In the data rows, zero lies at 4.5, halfway between 4 and 5.
Some points, each followed by its number:
3,3,3,4,6,7,3,3,4,3,5,5,8,7 0
4,4,3,4,6,4,3,4,4,3,3,3,5,4 1
9,3,3,4,3,8,3,5,4,3,3,3,3,3 2
9,3,3,4,3,5,3,5,4,5,3,3,3,3 3
3,4,9,4,7,4,3,3,9,3,3,3,3,9 4
3,3,3,4,3,4,3,9,4,4,3,5,3,3 5
4,6,6,4,6,4,3,4,4,3,3,3,3,6 6
3,3,3,4,3,5,8,4,4,5,3,3,4,3 7
3,5,3,8,3,8,5,3,4,3,8,9,7,3 8
4,4,3,4,6,4,3,3,4,3,3,3,3,6 9
3,3,3,4,3,4,8,5,4,4,4,3,4,3 10
3,3,3,8,3,7,5,3,4,3,7,7,6,3 11
4,8,7,4,4,4,3,8,7,7,3,7,3,3 12
3,6,3,9,3,4,6,3,4,3,8,9,9,3 13
3,7,7,4,6,4,3,3,5,5,3,3,3,6 14
3,3,6,4,3,4,3,9,4,4,3,7,3,3 15
5,6,5,4,5,4,3,3,4,3,3,3,3,3 16
8,3,3,4,3,8,3,4,4,3,3,3,3,3 17
3,3,3,4,3,4,6,3,4,7,9,3,3,3 18
3,6,4,4,3,4,3,7,5,5,4,6,3,3 19
9,3,3,4,3,9,3,5,4,3,3,3,3,3 20
3,3,3,4,3,4,6,3,6,5,3,3,3,4 21
5,3,3,4,3,4,5,3,4,5,6,3,3,3 22
3,3,3,7,4,6,3,3,4,3,6,5,7,5 23
3,8,7,4,5,4,4,8,6,5,3,3,3,7 24
6,3,3,5,3,8,3,3,4,3,4,3,4,3 25
7,3,3,4,3,4,3,9,4,3,3,8,3,3 26
3,3,3,4,3,4,5,5,4,3,4,3,5,4 27
3,8,7,4,8,4,3,3,5,5,3,3,3,8 28
3,3,3,4,5,4,4,6,6,3,3,3,5,6 29
5,6,5,4,4,4,3,3,4,5,3,3,3,3 30
3,3,3,9,3,4,9,3,4,3,3,3,9,3 31
3,7,5,4,9,4,3,3,4,3,3,3,4,9 32
3,3,3,4,4,4,7,5,4,4,3,3,7,8 33
6,3,3,4,3,4,4,3,4,3,5,3,3,3 34
3,6,7,4,5,4,3,3,5,4,3,3,3,3 35
3,3,3,4,5,4,4,3,4,3,3,3,7,6 36
New points follow, each followed by the numbers of its five nearest points above by angle, nearest first.
6,3,3,6,3,6,3,3,4,3,5,3,4,3 25 34 17 2 20
3,3,3,5,6,6,3,3,4,3,5,5,8,8 0 23 36 33 32
3,3,3,4,3,4,4,3,6,5,9,6,3,3 18 22 11 8 34
5,7,9,4,6,9,3,7,9,7,3,7,3,3 12 24 19 4 14
4,3,7,4,3,4,3,6,6,5,5,8,3,3 15 12 19 26 5
3,3,3,9,3,4,6,3,4,3,4,5,7,3 31 11 13 23 8
3,3,3,4,3,4,5,5,4,3,3,3,7,8 33 36 29 27 0
3,3,7,4,7,4,3,3,7,3,3,3,3,9 4 32 28 6 14
4,3,3,4,3,4,4,4,4,3,3,3,6,3 27 36 1 34 31
3,3,7,4,6,4,3,3,7,3,3,3,3,7 4 6 14 28 32
5,9,4,4,6,4,3,6,6,8,4,5,3,3 12 19 24 30 14
3,4,3,4,6,4,3,4,4,3,3,3,4,3 1 9 16 36 27
5,3,3,4,3,4,4,5,4,4,4,3,3,3 34 22 3 27 17
3,3,3,4,3,4,8,3,4,9,9,3,4,3 18 22 7 10 21
3,7,8,4,3,4,3,8,8,7,3,7,3,3 12 19 24 15 5
4,3,3,4,3,4,7,3,4,9,7,3,3,3 18 22 7 21 10
5,9,6,4,8,4,3,7,6,6,3,7,3,3 12 24 19 28 14
9,3,3,4,3,4,5,4,4,7,3,3,3,3 3 2 17 20 22
3,6,8,4,8,4,3,3,9,3,3,3,3,8 4 28 14 32 6
3,9,3,4,4,4,5,3,4,9,7,4,6,3 18 13 30 12 8
6,3,8,4,5,5,3,3,8,3,3,3,3,7 4 6 14 28 35
4,4,3,4,3,4,3,3,4,8,9,4,3,3 18 22 34 11 8
5,4,3,4,4,8,3,3,4,3,6,4,4,3 25 17 20 2 34
3,6,3,4,7,5,3,3,4,3,5,6,6,4 0 1 32 23 8
